Named turns come first, each shown by rows before and after it. Which turns, in which order, take the first row of each pair that follows to the second? Write the first one first, as in the answered first pair.
turn ves:
[  0  12   5 -11 -11  -3  19  -9  -6  -1  11 -25   0  17   4  -5 -35  -8
  11  10  -3  -3 -20]  ->  [ -1   4   1 -13  10  -3  24  15  17  22 -10  -9  -2   9   4  -8 -28  -8
  29   2  -2   2  -5]
[ -6 -12  -7  -6  21   9  15  36  23  17 -23   1  -7   1  13   7   7  11
   4  -9  -1 -14  10]  ->  [-27 -12   8  -6 -13  15  -2  11  -8 -15   9 -19  -6  11   6  11   1  19
 -28  -3 -10 -26  -4]
[-11   9  13  -7  16  25  16  -7  -1  21  11   3  -2  12  -2   8   4  -4
   2 -23   3  -9  27]  ->  [ -7  14  13  -6   2  24  10 -19 -15   8  24  -8   2  15  -3   9  -1  -5
  -6 -14   3 -12  19]
[-27 -10  26  -7  -3  17  -4   3  -1   9  10   2   9   9   1   5   3  14
 -15  -4   3  -9   4]  ->  [ -2   9  22  -3  -5   0   4 -14 -10  -1  20  -6  11   9   3   6 -10  -4
  -8  18  17  -6 -10]
turn fekan:
[ 21   2  -1  15  32   7  18  -9  33   9 -26   1 -10  -6  -4   7  -1 -21
  27   0  18  15   7]  ->  [ 36   3  -6  21  19   5  14 -25  25  -9 -14  -1 -14  -9 -10   3   6 -24
  18  -4  16  28  -3]
[-34   2  19 -21   1  19  -8   3 -13   0  13 -12  11  23  10   5  -5  15
  -9   5  -6 -23   7]  ->  [-30   5  19 -22  17  14  -1   9  -4  16   3  -9  11  23  18   4  -9  10
   5   9  -1 -23  11]
[ -6 -26  25   8 -22  -6  -8  -7  -7  15 -14  10 -11 -10 -25 -32  24   3
   2  13 -22  -4 -12]  ->  [-12 -27  25   3 -17  -1  -6  -3  -4  21 -17   7 -12  -8 -23 -31  23   4
   3  15 -23  -7  -7]
[-34   1  12   9 -44  22 -22 -37 -51 -48  40 -29  -3  15  -8  21   7  16
 -56  -6  -2 -11 -23]  ->  [-71  -6  29 -10 -27  32 -20 -12 -39 -18  24 -31   3  27   6  30   2  29
 -50  -6  -4 -39  -2]
turn nevez:
[ 15   7  -8  -1  23  -7  12   8  10  12 -12  16   3 -16  -1   0   2  -9
  17  -2   8  19  -6]  ->  [-15  -2   4 -11  24   5   5  18  12  20 -17  13   7  -9   1   3   3   7
  14  -4  -1   2   5]
[-24 -19  -8  -8   6  17  -5  29  21   4  -8  16   2  -7   1  -9  18  20
   0 -22 -14   4  19]  ->  [-43  -8  13 -16 -13  14 -11  15  -6  -2  15  -6  12  11   5   0  -1  23
 -12  -4  -9 -20   7]
[ 28   9 -22  24 -10  -4 -13 -10 -11 -35  16   3 -13 -10 -23 -20  18 -16
 -17 -17 -15  31 -18]  ->  [  7 -12 -17  21   1   7 -15  11  11 -14  -4  18 -16 -18 -23 -20  32  -1
 -13 -38 -27  29   1]
Then:
Between the rows of a pair lie two turns.
[-26  28  14  13 -11  30  -3 -14 -28 -22   9 -28  34  18  36  27 -11 -12
 -22  12  20  -8  -1]  ->  [-33   8   3  11  29  39   7  28  15  20 -33   2  30  10  40  22  10  -3
   2 -10  15  -1  29]
ves then ves
[ 34  28 -14  39 -25  -6 -29 -18 -39 -46  30  15  15  -5 -17 -16  40   0
 -26   0 -19 -11  23]  ->  [  6   1 -11  31  -7  12 -31  15 -10 -19   2  35  11  -9 -19 -16  62  20
 -20 -26 -36 -15  50]
nevez then nevez
[-18   2  14 -12  -2   3   3  11  -3   7   4  -4   1   8  10  12 -16   0
   1  11   6 -14   7]  ->  [ 12  15   4  -5   1  -8   9   1  -3  -2   7  -4  -2   4   6   8 -21 -14
   6  18  16   0  -5]
ves then nevez
[ 28 -17 -19   0  -7   3 -14   8 -12  -6  -3  -5   7 -32 -25   5   9  27
 -18  23  -2  10 -23]  ->  [ 25 -21 -23  -1   1   7 -10  17  -2   1 -14   2   5 -34 -26   4  11  28
 -11  20  -4  13 -18]
ves then ves
[ 16  27 -15  18 -16  17 -20 -24  -1  -9  25 -19   9  11 -17 -33  -5  -1
   5   8  14   1  -8]  ->  [ 29  30 -18  19   7  13  -6 -10  17   9   9 -11   9   3  -8 -33  -8 -10
  23  11  23   3   1]
fekan then ves
[-23 -15  25 -27  14  10 -15  26  -6  39 -25  13  21  -4   3  28 -23  -6
   6  32  11 -40  18]  ->  [  9  11  21 -17  -1  -9 -10   0 -28  16  -6   0  22  -4   6  30 -38 -26
   8  57  29 -33  -7]
nevez then fekan
[ -7 -13  -7 -10  32 -34 -10   5  12  30 -34  33   3 -25 -27 -13  11  24
  35 -25  -2  14   0]  ->  [-29  -8  11 -26  33 -29  -9  11   1  43 -33  21  12  -9 -10   0  -9  27
  34 -10   5 -14   3]
nevez then fekan
[-15 -13   1 -14 -27   3 -22  -1  -4  -1  25   4 -10  -4  -5   2  27  25
 -35   2 -14  -6   8]  ->  [-21 -11   7 -18 -27   0 -19  -2  -9   0  27  -2  -4   3   0   5  18  22
 -34  10 -10 -14   8]
nevez then fekan
[-41 -28  26  -7   5  13 -14  10  15  29  20   3   2  11  -5   6  11  42
  -8 -27   0 -15  18]  ->  [ 25  13   9  15 -14 -21  -5 -44 -14 -12  54 -15   5   6  -6  -2 -10   3
  -8   4  29  10 -26]
nevez then nevez
[-16   1   8   2 -12   5  -5  -6 -12  -5   6  -9  -2  15   8   5  -4   4
  -1   5   3 -10  -2]  ->  [ -5   8   5   1   2  -6   5  -4  -6   4   3  -6  -1  13  14   2 -13  -6
  10  11  11  -8  -3]
fekan then ves
[ 24   6  14   4  -1  -6   6 -11  -1  26   5 -14  -9  33   0  12 -43 -18
  24  43   8 -39  11]  ->  [  3 -30   2   4  10  14  -1  19  30  44 -19  15 -18  18 -14   5  -7   5
  27  -1 -19 -24  36]
nevez then ves
[  3  10   0   0 -20   7   9 -26  -3  -5 -13  -2  10   5  19 -10 -17   1
  12  11  -2  -1   2]  ->  [-18  -4   4  -5 -18  19   5 -13   8   3 -21   4   8   8  15 -12  -7  15
   8   0 -12  -5  14]
ves then ves
[ -2  31  22 -38  38 -14  20  -4 -10   5 -15 -21  18   1  34   0   2  -5
 -34  32  23 -16   1]  ->  [ 29  34   2 -28  50 -24  29  -5   1   4 -21  -9  12 -10  27  -9  12 -15
 -23  25  27   9  -5]
fekan then nevez
[  4  -1  -1   9  21   0   1   3  28  16 -24   8   4 -14  -5   1   5   5
  30   4  -5  28  24]  ->  [-11  -1  13  -1  20   1   2   8  23  23 -21   1   8  -5   8   7 -10   9
  32  13   0   8  27]
nevez then fekan
[-19  15  20   1 -33  21 -14 -15 -33 -20  20  -9   5   1  14  10 -13   6
  -8  15  -1  -4 -12]  ->  [ 31  31   0  14  -9   5   7 -17 -17 -10   5   4   1  -9  15   3 -17 -22
  19  21  16  20 -18]
ves then fekan
[ 14   7  35 -10   1 -25  12 -18 -28   5  -4 -22  25 -10   1  14 -44  -4
  11  29  23 -35   5]  ->  [  8  -3  35 -15  21 -20  18   0  -9  26 -23 -15  25 -11   3  15 -43  -1
  23  21  22 -39  20]
ves then nevez
[ -8  -9   9  -1  23  18   2  21   8  18   1  32 -19  -2  -8  -8   3 -15
   6  -3  -2  11   6]  ->  [ 12  -2   0   6  18  12   2  10   3   8   7  35 -20  -6  -9 -13   4 -24
   7  -1  -2  24  -3]
fekan then fekan
[ 36  19 -13  10  -4 -25   9  -5  -6  -5   3   3 -11  -3  -1  -3  -9 -23
  10  10  18   7 -13]  ->  [ 17  -4 -16  11  12 -11   7  22  17  13 -17  21 -20 -10  -9  -9  13  -4
  13 -19   1  12   6]
ves then fekan
[ 17  11  -2   7  -7  -2   1 -11 -11 -12   3  -4   5   0  -6   0  -8  -1
  -2   6  10   2  -8]  ->  [ -2   1   1  -1  11   9   6  17  12  13 -17   7   1  -3  -5   2   0   9
   4  -3   6  -5  11]
ves then nevez
[-32  -9  11  -9 -10 -10   2  -6   3  -4  10 -13  -9  15   4  12  12  13
 -11   7  -5 -29  16]  ->  [ 22  13  -7  10   7 -35  19 -19  13  -7   9  -6 -10   2   4   3   8 -15
   8  15  15   0   2]
ves then nevez
[  0   5 -19  -3   4  13 -21 -18 -33 -13   2   3  -6  10  14   8  13  26
 -10 -17  -4  14  -6]  ->  [ 13  15 -21  -3   9   5 -15 -22 -37 -16   1   2  -4   8  16   7   9  14
  -6 -10   3  14 -11]
ves then fekan
[-20  -1  12 -11  -2   2   4   4  -4   7   4 -12   5   9  12   7 -16   4
  -4  11   7 -25   3]  ->  [-10   2   6 -10  13   0  11   9   6  20  -6  -5   3   6  12   3 -15   2
   5  12   9 -19   7]
ves then ves
[-25  -8  14  -9 -20  15 -14  -6 -13 -13  17   4  -5   1 -15   0   2   5
 -15 -21  -3   1  -7]  ->  [  9   1  -3   0 -16   6  -7 -14  -9 -20  12  11 -10 -10 -23 -10   8 -10
  -8 -22   4  23 -16]
nevez then nevez
[ 26   9  -3  -5  11  -4   8   0   2  -6   2  -2  15 -10  -1   2 -13 -21
  14   7   2  -7 -10]  ->  [ 23   4  -1  -3  -4   2   0 -10  -8 -22  15  -7  14  -8  -8   2  -7 -16
   0  -2  -5  -3 -16]
fekan then fekan
[ 17  13  10  -3 -30  34 -14 -38 -20 -36  14  -8  -9   2   7   4  -3 -12
 -12   8 -14  27 -28]  ->  [ 14  -2   1 -10  25  38   5  11  34  21 -37  25 -10 -10  17   1  11  -8
  23  -7 -12  29   9]
ves then nevez
[ -1  16   6  -1 -30  -2  -2 -25 -31 -30  24 -25  -5  12  -7   6 -15   6
 -18  16   5  -9 -15]  ->  [-32  10  20 -16 -15   7   0  -1 -24  -5   9 -26   1  21   4  13 -22  16
 -10  19   5 -31   3]
fekan then fekan
[ -8  -9  13  -8  -3  17  -9   9 -23 -34  11 -15  -7   4  -4   8   8   7
 -27   5 -26  14  10]  ->  [ 36   0  -5   0  26   1  10  13   2 -19 -12   0 -10  -9  -3  -3  13 -14
   3   8 -11  36  11]
ves then nevez
[ -1  23   5  -1 -21  -8   4 -15 -10  -6  12 -27  -3  -2  -2  -6  -1   2
  -9  14  11  -7 -12]  ->  [ 13  25   1   0   6 -13  14   1   9  18  -6 -17   1  -6   5  -9  -4  -8
  12  16  18  -5  -1]
fekan then ves
[  5   7  -3   1 -13  14  -2 -16 -29  -3   7 -18  16 -13  13  14   2  -6
 -17  31  15  -6  -6]  ->  [ 30   8 -19  10   7   9   7 -10 -10   7 -11  -2  14 -22  14   8   9 -16
  -1  26  19  11  -2]
ves then fekan
[-20  -2   5  11  -7   9  -2  25  14   9 -14  11   9  -9  -3  -2  -5  12
   1 -14 -18  -9  25]  ->  [-24   3  10  12 -28   9 -11   7  -6 -12   5  -4  11  -4  -7   0 -13  15
 -14  -9 -17 -14  13]
fekan then ves
[ 17  13   6 -10  14  -9  11   1   5  13  -7  -4   4   4  17   6 -18 -15
  20  23  20  -4  -9]  ->  [-27 -19  11 -16   9  17  -6  22  15  21 -11   6  -3   2   7   9   3  17
   2  -7  -5 -10  10]
nevez then ves
[ -8  -4  10   0   5  -2   5   4  -5   6  -7  -2   5   1  17  16 -14   4
   4  14   0 -18   2]  ->  [ 20   4  -5   8   6 -11   8  -5  -1   3  -7   5   1  -8  12   8  -9  -8
  13  17   6   1  -6]
nevez then nevez
[-34 -18  21 -13 -12   6  -1  13   2  10   1   8   3   7   7   2  14  16
 -13  -5 -13  -7  19]  ->  [-19   5  24  -8 -21  -9   1  -9 -19  -6  18  -8   8  16  17   4  -7   0
 -15  19   3 -13  -1]
ves then fekan
[-26 -12  12  -8 -13  14  -6   1 -11  -8  16 -10  -4  16  -3   4   0  16
 -20   6  -3 -12  -4]  ->  [-23  -7  13 -14  12   9   4  19   5  17  -3  -4   1  14  11   6 -12  11
   2  13   8 -19   7]
fekan then fekan
[-12  -4  21  -2 -19   8 -30 -11 -18 -24   4  -9  18  -9  -1   6  -9  16
 -17  -1   3 -10 -12]  ->  [ 27  17   7   5  -7  -9 -14 -19 -15 -22  -2  -7  20 -14   3   1 -17  -7
   2  12  21   6 -21]
ves then fekan
[  6 -48  -3   3 -22  13   0  -5  14 -16  -1  -1 -16 -23  -5  -3  15  21
 -15  10 -22  15  -2]  ->  [ 23 -39 -11   6 -16   7  10  -7  18 -14  -4   3 -16 -30  -4  -6  14  12
  -6  11 -18  24  -3]
ves then nevez
[-24  -1   3   8 -10   3  -3  -7   1 -21   9 -19   3   3   2  23   2  24
  -6   0  -7  -5  -6]  ->  [  3  14  -5  15  -3 -12   6 -18   2 -23   7 -18   4   1   6  20  -7   8
   5  11   7   3 -18]
ves then fekan
[ -2   4 -10  20  12  -9   7  -5  16  11 -26  18  -5  -6 -13 -14  20  14
   0  -3  -4  -2  18]  ->  [-25  14  12   9  -4  -7   0 -19  -9  -1  -5  -5   2  11  -4  -3  -2  18
 -15  14   0 -29   8]
nevez then nevez
[ -1 -34 -23 -23  11 -14   7  53  34  28 -43  33  -9  -1   5 -25  31  35
  15  -5   1   8  17]  ->  [ -3 -16 -11 -16 -61 -18 -19 -13 -36 -46  27  -8  -4  12  -7 -17  15  31
 -35  11  -2  -1 -33]
ves then nevez
[  6   9 -11   3  -1   0   8  -3 -14  11 -10 -18   9  15 -10  18 -10  -1
  -2  18   0 -25   2]  ->  [  8  -5 -17   6  12   4   7  12   3  22 -26  -6   5   9 -15  12   5   6
   3   5  -6 -13  10]
nevez then ves
[-12  14  11  -3 -27   8  -9 -10  -3 -10  17 -22   3   6  12  21 -31  -4
 -15  26  -2 -15   9]  ->  [  7  21   1  -4   0  -1   6   4  15  12  -1 -11   2   2  23  16 -35 -15
   9  31   9 -11  20]
fekan then ves
[ 45  17  -8  -2   8 -11  -1   4   8  -4   6   9   4  -4  -7  -2   9 -34
  24   0   1  18   8]  ->  [ 32   0 -13  -5  14  -6  -5  20  21   6  -7  18   3  -6  -7  -4  19 -24
  23 -13  -9  18  17]
nevez then fekan
[-10   4   2   8 -14   5 -15  -9 -15 -37  19   1  -7  -3  -2   6   8  20
 -19  11 -34  -1   9]  ->  [-29   1  13  -4   6  11  -7  12   0  -5   0   7  -2   4  11  13   0  25
  -5  15 -27 -20  26]
fekan then fekan
[ 23  -9   8 -13  30  -7   4  10  26  -1   1 -12  10   1  -9   3   9 -15
  -1   2  -7   8   3]  ->  [  8 -21   8 -10  18  -2  -4  12  24  -9   3 -11   4   5 -18   2  19  -4
 -12  -9 -16   6   6]
fekan then ves
[ 31   6 -22  17 -15   0   3 -11  -1 -29   8   9  -5  -9 -23  -6  20  -9
 -11 -17  -9  34 -20]  ->  [ -3 -10 -13  10 -21  16  -8   0  -1 -26   5  11  -6  -4 -25  -4  25   8
 -25 -29 -23  22  -9]
fekan then nevez
[  2 -11  -1  -5 -12   2  -6  -5 -16 -17   3  -2  -2  -3   0  -5   7   6
 -14  -3  -9  12   0]  ->  [ 14  -3  -4  -3 -11  -2  -2 -10 -13 -17   4   0  -1  -4   3  -6   2  -2
  -8   4   0  15  -5]
ves then fekan
[ -2 -11   2   0 -17  16 -20 -15 -32 -30  21  30  -1  27 -32  -5  36  10
 -25 -22 -15  -2 -11]  ->  [ 25   9   0   5 -16   1 -10 -31 -41 -38  27  23   2  28 -26  -9  21  -9
 -17  -3   0   4 -24]
ves then fekan
[ 21 -12 -19  16 -15  21  -3   4  13 -24   2  18  -7   9 -28  -6  43  -7
  -7 -19 -24  41   4]  ->  [ 28   4 -13  19 -31   9  -4 -19  -9 -41  23   1  -2  16 -23  -2  28 -15
 -15  -1 -15  34 -14]
fekan then ves
[-10   4 -11  15  31 -16  21   7  22  28  -5  13 -14  11  32 -24  -5  14
   9 -19  14 -16  31]  ->  [-21  11   0  17 -13 -13   4 -27 -19 -14  35 -14 -13  24  26 -15 -16  17
 -25  -9   9 -26   6]
ves then nevez
[  3  11  -4 -20  -4  19   8 -26 -13  -5   8   9  15  21  21  -6 -14   0
  -8 -11 -14 -11  22]  ->  [ 25  13 -15 -11   4  12  13 -24  -3  -5  -2  21  12  12  14 -11  -5  -9
  -2 -14 -13   3  18]
nevez then nevez
[-23   6   7   4  -9 -25  20 -11  -8  -3   4  10   9   5  -8   0  10  14
  -8  -5 -15 -20  -6]  ->  [ -8   9   0   5  10 -31  32  -3   6  12 -10  20  10  -1  -4  -2   8   6
   6  -2  -8 -14  -3]
ves then ves
[ 35  39 -20 -10  33 -16   8 -18   6  21 -24  10  -4  -8  -9 -11  11 -12
  14  18  26  18 -21]  ->  [-50  10  11 -33   6  20 -19   1 -12  21 -15  -3   0  13 -11   4  15  36
 -17   5  -4 -26  -2]
ves then nevez
[-28 -32  -2  -2   5   3  -4  10  -2   7   5  31  10  20  -1 -10   4   6
 -13 -20 -13  34  10]  ->  [-21 -29  -3  -6  18  -3   3  19   6  20  -1  31  11  20   5 -10  -2   0
   0 -14  -9  33  15]
fekan then fekan
[-15  38   2  -8   8   4  -4  -5  -3  10   1  16  -3  21 -10   6 -38   2
   3  16 -25   7 -17]  ->  [  2  39  -8   0  16   0  -2  -1   7  16 -10  29  -7  10 -13   1 -27  -2
  12   8 -24  26 -15]
nevez then nevez
[-29  36  14   5   8  -6  26  53  11  37 -14 -11  -4  25  21  22 -29   4
   7  -2  -7 -27  13]  ->  [  0  57  10  18 -28 -20  17  11 -25  -6  22 -28  -2  29  13  19 -41 -11
  -9  18   0 -17 -21]
ves then nevez
[ 19  17  -4  17 -12 -10  -7 -29 -22 -18   3 -17   1   8 -10   3 -13  -9
  -4   7  -8  18 -20]  ->  [-18 -13  -2   7   4  15 -12  10   8   8 -23   3  -5   1 -15   2  14  18
  -5 -24 -31  14  14]
ves then ves
[ -6 -12  11  -3  41  55   6  11   4  45 -22   3  20  33  -6   8  14  13
  33  -3 -19 -25  18]  ->  [ 52   8 -11  15  48  33  18  -7  10  36 -23   9  17  17 -10  -4  15 -13
  48   6  -1   7   1]
fekan then fekan
[-16  -5   6 -11 -13   4   0 -15 -13 -17   4  -3  -1  13  -5   9 -11   5
  -2  11  -1 -15  -8]  ->  [ 13   5  -3  -3   0 -10  11 -18  -7 -12  -3   5   0   7  -2   2 -13 -14
  14  20  11  -2 -10]
ves then fekan
[-23   7   0   6 -14   6  12 -19 -41  -7  19 -15  21  -3  -4  32  -2  14
 -15   0  -6 -16 -17]  ->  [  7  21 -12  14  -8 -10  19 -28 -37  -9  15 -14  18  -8  -2  26  -5  -1
  -2  10   0  -1 -27]
fekan then nevez
[ -9 -14   2   1  12   6   2  15  11  12  -6   9  -2  -7  -1   1   0   6
   7  -4  -6  -2   4]  ->  [  0  -4   4   7 -13   1  -5  -9  -9 -12  18  -3   0  -4  -6   3  -6   0
  -7   4  -2   1 -13]
ves then nevez
[ 25  14   4   0  25  -9  -9  17 -13  21  23  28  18   1   3 -27   6 -17
  -1 -11   3  -3   6]  ->  [ 12   1   5  -1  17   2 -18  23 -14  17  26  34  14  -1  -3 -30  14  -7
 -13 -19  -6  -3   9]
fekan then ves
[ 21 -13 -15   4   9   2   5   3  32   8 -20  16  -2 -17  -1  -8  23  -3
  19 -19 -11  17  14]  ->  [-27 -25   4  -7 -15  19 -13   2  11   2  -4   0  -3  -5  -2  -2  23  20
  -7 -23 -27  -6  15]
ves then fekan
[-56 -41  23 -25  -1  18  -2   7  -9   3  19 -21  23  16   5  -5  -3  32
 -15   0 -23 -39  -5]  ->  [ 55   2 -16   8  19 -29  28 -29  -2 -14  18  -8  20  -9   2 -22 -12 -30
  19  23  16  17 -40]
ves then nevez
[  4 -25  -9   9 -19  23 -16  -1  17  -6  -8  15  -3 -24 -17 -12  33  13
  -8 -35 -16  15  10]  ->  [-12 -31  -1   1  -6  26 -10  11  23  13 -16  16   1 -22 -11  -4  30  19
  -2 -32 -15   4  22]
fekan then fekan
[-29 -16  -9  -1 -34  -2  10  26  12  10  -4 -10   9  -5  -2   3   8   1
   4  -5 -16  -4  23]  ->  [-11  -8 -14   2 -20  -9  25  28  21  19 -13  -6  12  -7   5   2   2  -9
  19   0  -7   1  23]
fekan then fekan
[-42 -28  10  -6 -32   4 -31  -5  -7   3  11  -2 -14  -4   4  -7  -1  10
 -38  10  -5  -3 -13]  ->  [ -2   1   4   3 -31 -18 -17 -25 -16  -3  19  -9 -12  -7  12  -7 -20 -18
 -25  38  17   3 -33]
ves then fekan
[ 23   1 -45  26   9   1  20  14  26   8   7  17 -20 -23  24 -23   8 -36
  13 -25   1  33  -1]  ->  [-63 -12   1  -7  -6  31   2  31   2  21  19 -14 -12   8  41  -1 -13   0
 -12 -14 -11 -32  16]
nevez then nevez
[  8   0  -8  -7  -3   6 -19  20  14  17  -2  -3   0  -1 -17   2   9  21
  -4  -1 -29 -30  -8]  ->  [ 36  16 -14   1 -12  -3 -16  -1   5   1  11  -7   0  -2 -19  -1   3   9
  -3   8 -18 -19 -25]
ves then nevez
[19 12  5  6 13 -4  7 17 14  5 -9 13 12 -8  1  3  1 -5 16 15 12 10 14]  ->  [-11  -2  11   1   8  10  -3  27  17   8  -9  14  14  -3  -3   5  10  12
   6   2   1   3  22]
ves then fekan
[ 15  23   6  -9  -2  -8  -2 -15  -6   5 -11 -22  24  15  34 -14 -21  -5
   9  17  19   3  -7]  ->  [ 18  22   3  -7 -17  -9  -6 -23 -14 -10   2 -23  21  13  24 -13 -17  -3
  -1  15  15   8 -14]
fekan then fekan
[-19 -27  16  -6   4  17  -3  28  20  13  -8   8 -14 -14   9  -1  13   6
   1  -7 -24  -9  24]  ->  [  5   4  20   1 -22  -6  -3 -14 -18 -22  30 -18  -8  -4  13   2 -16 -15
  -9  29  -7 -13 -11]
nevez then nevez
[ 28  15  -1   2  -1  -6   0 -13 -12 -14   4 -10   3  -3 -10  10  -3  -8
  -5  21   7  -6 -14]  ->  [  8 -11  -8   0   7  13  -8   9  12  -1 -13  11  -2 -11 -21   5  22  10
  -6 -10 -12   2   6]
nevez then ves
[ -3 -33 -15  12 -12  15 -14   6   7  -9  -4  -2 -20   6  -4  -7  18  23
  -6 -29 -14   3  -6]  ->  [-15 -33  -7   8   2  18  -6  18  16   9 -18  -2 -17   9   4  -4  10  25
   6 -27 -11  -7   4]
fekan then fekan
